Some points, one per row:
{ 0.037,  1.447,  1.113,  0.384,  0.094,  1.284, -1.326, -0.073,  0.176,
 -1.424}
{-1.892, -0.312, -1.439, -1.830, -1.878, -0.590, -0.382, -0.122,  0.596,
 -1.963}
{ 1.498,  1.658, -0.871,  0.066,  1.233,  0.021, -1.711, -1.495,  0.499,
 -0.747}
{-0.497,  0.146,  0.080, -0.521, -0.772,  0.192, -0.530, -0.202, -0.055,
 -1.099}
{ 0.003, -0.338,  0.996,  0.063, -0.335,  1.595,  1.120,  0.970, -1.242,
  1.731}
{ 0.483, -1.031,  1.313, -0.893, -0.545,  0.166, -0.379, -1.999,  0.518,
 -0.757}
{ 0.037, -0.201, -0.048, -0.380, -1.125,  0.207, -0.141,  0.306,  0.820,
 -0.847}
{-1.627, -1.110,  1.407, -0.415, -0.143, -0.422,  0.592,  0.451, -1.167,
  0.039}
{-0.681,  0.334,  0.234,  1.065,  0.454, -0.515,  0.949,  0.488, -0.764,
  0.620}
{ 1.110,  0.401,  0.895, -0.032,  0.396,  1.763,  0.013,  0.231, -0.385,
  1.401}
{-0.489,  0.048, -0.057, -1.209, -1.181,  0.479, -1.012,  0.579,  1.057,
 -1.751}
{ 0.501, -1.290,  0.554, -0.778, -0.916,  0.626,  0.344, -0.501,  1.435,
  1.256}
{-0.189, -0.194, -1.285,  0.730, -0.254, -0.273,  0.296, -0.167,  1.528,
  0.090}
{-1.194, -2.356,  1.086, -1.810, -0.561, -2.083,  0.512,  0.004,  0.428,
  0.330}
{-0.627, -0.600, -0.366,  0.758, -1.522, -1.160,  1.138, -0.338,  2.114,
  0.250}
{-0.857, -0.181, -0.193, -0.230, -0.518, -0.104, -0.210, -0.375, -0.114,
 -0.795}
{ 0.760,  0.115, -0.454, -1.377,  1.227, -0.127, -1.478,  0.501, -0.533,
 -0.679}
{-0.315,  0.692, -0.787,  1.631,  1.089, -0.292,  0.460, -0.776, -0.541,
  1.120}
{-1.498, -2.042,  1.254, -1.799, -0.342, -1.866,  0.294, -0.644, -0.621,
 -0.132}
{ 0.614,  1.468, -0.268,  0.098,  0.336,  0.167, -1.588, -0.701,  0.561,
 -1.650}
{ 0.110,  0.795,  0.213,  0.765,  0.845,  0.223, -0.343, -0.817, -0.650,
 -0.676}
{ 1.356,  1.073, -0.430,  0.147,  0.114,  1.854, -0.944, -0.152,  0.766,
 -0.097}
{ 0.071,  1.280, -1.342,  0.507,  1.459, -0.619, -1.035,  1.026, -0.686,
 -1.074}
{ 0.218,  0.762,  1.023,  0.458,  0.300, -0.227, -0.379, -0.180, -1.100,
 -1.023}
{-2.261, -0.584, -1.721,  1.821, -1.989, -0.193,  1.719, -0.187, -0.074,
 -1.006}
{-1.301, -2.266, -2.398, -1.465, -1.997, -0.678,  0.541, -0.888,  0.360,
 -0.486}
{ 0.104,  0.194,  1.108, -0.457, -0.729,  0.858,  0.107,  2.070, -1.240,
 -1.158}
{-0.702, -1.059,  0.208, -1.683,  0.458, -0.904, -0.807, -0.525, -0.057,
 -0.606}
{ 0.440, -0.650,  1.556, -1.084, -0.163,  0.520, -0.785, -1.722, -0.375,
 -0.993}
{-0.573, -0.552,  1.377,  0.628, -0.153, -0.194,  0.956, -0.131, -0.734,
  1.001}
{ 0.176, -0.968,  0.446, -1.278,  0.126, -0.316,  0.472,  0.080, -1.051,
  1.010}
{ 1.163,  1.770, -0.623, -0.189,  1.401,  0.996, -2.380, -0.647,  0.669,
 -1.474}
{-0.614,  0.855, -0.282,  1.256,  1.084, -0.666, -0.558, -0.989,  0.868,
 -0.667}
{ 0.589, -0.113,  0.587,  0.285, -0.884,  0.258,  0.212,  0.761,  1.596,
 -0.650}
{ 0.493, -0.840,  0.201, -0.823, -0.213, -0.234,  0.112, -1.107,  0.384,
  0.990}
{-0.889,  0.796,  0.558,  0.917, -1.225,  1.462,  0.448,  1.164,  0.645,
 -1.262}
{-1.111, -1.406,  0.970, -1.727,  0.301, -1.631, -0.141,  0.666, -1.829,
 -0.132}
{-0.973,  0.390,  0.311,  1.175,  0.446, -1.388,  0.684, -1.241, -0.800,
 -0.014}
{-0.325, -1.094,  0.009, -1.587,  0.732, -1.639,  0.125, -1.126, -1.086,
  0.595}
{-0.231, -0.467,  0.502, -0.920,  0.151, -0.795, -0.509, -0.332,  0.407,
 -0.360}
{-0.396,  0.821, -0.314,  1.250,  1.296, -0.028, -0.204,  0.485,  0.128,
  0.134}
{-1.349, -0.642,  1.073,  1.998, -0.709,  0.206,  2.425,  1.526, -1.520,
  1.407}
{-1.019,  0.347,  1.162,  1.517, -0.487,  0.217,  0.951,  0.784, -0.789,
  0.097}
{-1.268,  0.314,  1.206,  1.158, -0.181,  0.696,  0.153,  0.338, -0.152,
 -0.832}
{-0.387,  0.883, -0.020,  1.061,  0.815, -1.291,  0.874,  1.565, -1.775,
  0.446}
{ 0.131, -1.610, -2.071, -0.538, -1.971, -0.708,  1.116, -1.307,  1.120,
  0.680}
{-0.370, -0.269,  0.115, -0.934,  0.753,  0.501,  0.146, -1.194, -1.443,
  1.251}
{-0.456, -0.839, -0.205, -1.730,  0.995, -1.374, -0.048, -1.601, -1.620,
  0.821}
{ 0.216,  0.311, -1.110, -0.306, -0.518,  0.473, -0.245, -1.098,  0.997,
  0.044}
{-0.233, -0.235,  0.592,  0.664,  0.191, -1.431,  0.339, -0.100, -0.308,
  0.320}
{ 0.310,  0.724, -0.034,  0.555,  0.812, -1.014,  0.156,  0.067, -0.276,
  0.435}
{-0.591,  0.090,  0.132, -0.279,  0.588,  1.182,  0.117, -0.458, -1.277,
  0.533}
{ 1.021, -0.826,  1.712, -0.453, -0.427, -0.318, -0.645,  0.037,  1.134,
 -0.389}
{-1.280, -2.060,  1.114, -1.766, -0.608, -1.006,  0.670,  0.028,  0.253,
  0.898}
{ 0.831,  0.498, -1.068, -0.104,  1.360, -0.238, -1.404,  0.174,  0.274,
 -0.592}
{-2.242, -0.878, -1.845,  1.687, -1.904, -0.318,  2.625,  0.205, -0.499,
  1.133}
{ 0.347, -0.060, -0.253,  0.006,  0.839, -0.309, -0.407,  0.109, -0.650,
  0.220}
{ 2.248,  0.962, -1.388,  0.182,  1.485, -0.919, -1.011,  1.374,  0.489,
 -0.232}
{-0.662, -0.715,  0.908,  1.299, -0.998,  0.033,  1.344, -0.459,  0.806,
  0.579}
{-1.081, -0.192,  0.004,  0.111,  0.298, -0.554,  0.268, -1.850, -0.866,
 -0.528}
{ 0.239,  1.182,  0.602,  0.664,  0.480,  0.741, -0.484,  0.664, -0.643,
 -0.977}
{ 1.845,  2.289, -0.308, -0.584,  0.980,  0.486, -1.632,  2.215, -2.291,
 -1.830}
{-1.458, -1.047,  1.337,  1.996, -0.834, -1.797,  1.549, -0.681,  0.281,
 -0.317}
Then 10 other points, each followed by its number:
{-0.714, -0.680, -1.025,  0.589, -1.800, -0.966,  1.289, -0.521,  1.904,
  0.047} 0
{ 1.025, -0.451, -1.184, -1.264,  1.603, -0.550, -1.579, -0.542,  0.854,
 -0.044} 1
{-0.071, -1.146,  0.480, -0.846, -0.802, -0.670,  0.638,  1.079,  0.114,
  0.524} 2
{ 0.884, -0.453,  1.338, -0.343, -0.310, -0.175,  0.376,  1.498, -0.138,
  1.078} 3
{ 0.112,  0.468,  1.385,  0.346, -0.148,  1.030, -0.349,  0.859, -0.303,
 -0.818} 4
{ 0.313, -0.877, -1.552, -0.210, -1.850, -0.864,  1.663,  1.773,  0.057,
  0.639} 5
{-1.208, -1.883, -0.337, -1.528, -1.076, -0.413,  1.060, -0.980, -0.133,
  1.047} 6
{-0.883, -1.470,  0.792, -1.581,  0.084, -1.686,  1.255,  1.916, -3.327,
  0.479} 7
{-1.101,  0.907,  0.620,  1.068, -1.075,  0.752, -0.180, -0.794,  1.576,
 -1.669} 8
{ 1.309,  0.013,  0.432, -0.442,  0.528,  0.444, -0.416, -1.387, -0.304,
  1.065} 9
Which of these numbered points is nearest to each point below, looking only along the 2 directions in which the first points spread most? Its number follows each.
{-1.350, -1.367,  1.424, -0.633, -0.338, -1.030,  0.566, -0.721, -0.245,
  0.382} > 0
{-1.532, -1.431,  1.782, -1.954, -0.095,  1.433,  0.806,  0.460, -1.868,
  1.845} > 0
{ 0.616, -0.761,  1.950, -0.868, -0.249,  0.556,  0.973,  2.145, -1.889,
  1.143} > 3
{ 0.026, -0.367, -0.896, -1.751,  1.463,  1.212, -0.695,  0.404, -0.718,
  1.457} > 9
{-1.585,  0.437,  0.600,  1.440, -0.503,  0.345,  0.674, -1.653, -0.247,
 -1.048} > 3
{ 1.502, -0.506, -0.976, -1.148,  1.510, -1.679, -1.419, -0.274,  1.623,
  0.414} > 1
{ 0.988,  1.367,  0.346, -0.115,  0.310,  0.893, -0.302,  2.147, -1.825,
 -0.534} > 4
{ 0.761, -0.236,  1.076, -0.429,  0.272,  1.077,  0.021, -0.223, -0.354,
  1.254} > 8
{-0.202, -0.775,  0.346,  0.024, -0.977, -0.665,  0.704, -0.149,  0.659,
 -0.232} > 2
{-0.268,  0.696, -0.066,  1.023, -0.077,  0.092,  0.096, -0.684,  0.455,
 -0.880} > 8
{-0.532, -0.628, -0.992,  0.692, -1.518,  0.612,  1.690,  0.735,  0.419,
  1.281} > 5
{ 1.300, -0.378,  0.500, -0.618,  0.157, -0.322, -0.750,  0.595,  0.385,
  0.013} > 9
{-1.311, -2.376,  1.025, -1.879, -0.843, -1.970,  0.842, -1.259,  0.284,
  0.597} > 6
{-0.281, -1.476, -0.989, -1.092, -1.773,  1.734,  1.134, -0.868,  0.993,
  1.762} > 0
{ 0.002, -0.625, -1.360,  0.135, -1.707,  0.132,  0.585, -0.367,  1.789,
 -0.421} > 2
{-1.659, -0.043,  1.585,  1.487, -0.114,  0.123,  1.226, -0.017, -0.445,
  1.137} > 5
{ 0.764,  0.517,  0.760, -0.682, -0.994,  0.071, -1.562, -1.368,  2.048,
 -1.924} > 1
{-1.676, -1.400, -0.123,  0.484, -1.231, -0.900,  1.673, -0.224, -0.133,
  1.028} > 7
{-2.100, -2.528, -1.304, -1.920, -1.694, -1.891,  1.726, -1.163,  0.076,
  0.590} > 6
{-0.732, -2.075, -1.803, -1.167, -1.732, -1.124,  1.362, -1.771,  0.805,
  0.878} > 6
{ 0.900, -0.171,  0.723,  0.041,  0.320, -0.618, -0.571, -0.555,  0.959,
 -0.198} > 9
Here are 10 other points, each followed by its number:
{ 1.219,  0.871,  0.023, -0.767,  0.787,  1.061, -1.933, -0.250, -0.198,
 -1.094} 0
{ 0.166, -1.105, -1.919, -0.427, -1.669,  0.098,  0.975, -1.205,  1.659,
  0.933} 1
{-1.927,  0.552, -1.287,  2.067, -1.571, -1.013,  0.803,  0.069,  0.391,
 -1.784} 2
{-1.858,  0.170,  0.039,  1.502, -1.427,  0.074,  2.152,  2.173, -1.795,
 -0.877} 3
{-0.788,  0.313, -1.670,  0.993, -0.777,  0.428,  1.033,  1.129, -0.424,
  0.401} 4
{-0.012,  0.483,  0.865, -1.261,  0.390,  0.845, -1.753,  0.255, -0.807,
 -1.429} 5
{ 2.026,  2.122, -0.771, -0.769,  1.250, -0.152, -2.984,  0.182,  0.572,
 -1.819} 6
{ 0.325,  1.499, -1.467,  1.193,  1.806,  2.151,  0.402,  1.520, -0.953,
  1.816} 7
{ 0.092, -0.669, -0.076, -0.563, -1.110,  1.650,  0.341, -0.350,  0.760,
  0.587} 8
{-0.380, -1.598,  0.280, -1.558,  0.080, -1.436, -0.222, -1.210,  0.170,
 -0.035} 9
The same question for these:
{-0.692, -1.557, -1.158, -0.723, -1.604, -0.755,  0.771,  0.031,  0.603,
 -0.303} > 1
{-2.508, -0.688, -2.087,  1.714, -1.989,  0.689,  2.616,  0.329, -0.148,
  1.506} > 3
{ 0.443, -1.210, -0.165, -0.605, -1.429, -0.013,  0.107, -1.429,  2.147,
 -0.501} > 9
{ 1.371,  0.661, -1.027,  0.606,  1.475, -1.234, -0.542, -1.792,  1.040,
  0.340} > 5
{-0.996,  0.877,  0.053,  1.388,  0.693, -1.564,  1.674,  2.088, -2.950,
  0.437} > 3
{-0.365,  0.399, -0.982,  1.735,  1.802,  0.074,  0.100,  0.012,  0.958,
  1.299} > 4
{-1.406, -0.817,  1.602,  1.618, -0.234, -1.706,  1.482, -1.058, -0.232,
  0.446} > 2
{-1.592, -1.810,  0.866, -0.462, -0.921, -2.092,  1.502, -0.349, -0.389,
  0.403} > 1
{-1.110, -0.510,  1.186,  1.032, -0.835, -0.926,  1.066,  0.215,  1.365,
  0.700} > 2
{ 1.912,  0.514, -0.977, -1.106,  1.661,  0.366, -1.384,  1.870, -0.867,
 -0.709} > 0
{-1.560, -1.924,  0.117, -1.759, -1.201,  1.581,  1.319, -0.742, -0.443,
  2.017} > 1
{ 0.896, -0.531,  1.008, -0.488, -0.113,  0.738,  0.018, -0.155,  0.216,
  1.146} > 8
{-0.347, -1.549,  0.356, -1.558, -0.004, -1.526, -0.057, -0.872, -0.094,
 -0.022} > 9
{-0.571,  2.301,  0.609,  0.971,  0.348,  0.787, -0.783,  1.103, -1.163,
 -1.825} > 7
{-2.083, -0.802, -1.405,  1.672, -1.901, -1.483,  2.527,  1.243, -0.312,
  0.648} > 3
{-0.947,  0.902,  1.349,  1.161,  0.252, -0.481,  0.186,  0.339, -0.784,
 -0.321} > 4
{ 1.141,  0.975, -0.776, -0.402,  1.350,  0.429, -1.892, -0.084,  0.680,
 -0.892} > 0
{ 1.719,  0.349, -0.884, -0.974,  1.188,  1.162, -0.865, -0.464,  0.171,
  1.407} > 5
{ 0.265, -0.494,  1.340, -0.156, -0.396,  0.027, -0.230,  0.019,  0.355,
 -0.518} > 8
{-1.569, -0.733,  1.708,  1.720, -0.294, -1.207,  1.206, -1.930, -0.943,
 -0.468} > 2
{-0.620,  0.183,  1.481, -1.538,  0.013,  0.533, -1.335,  0.595, -0.938,
 -1.489} > 5
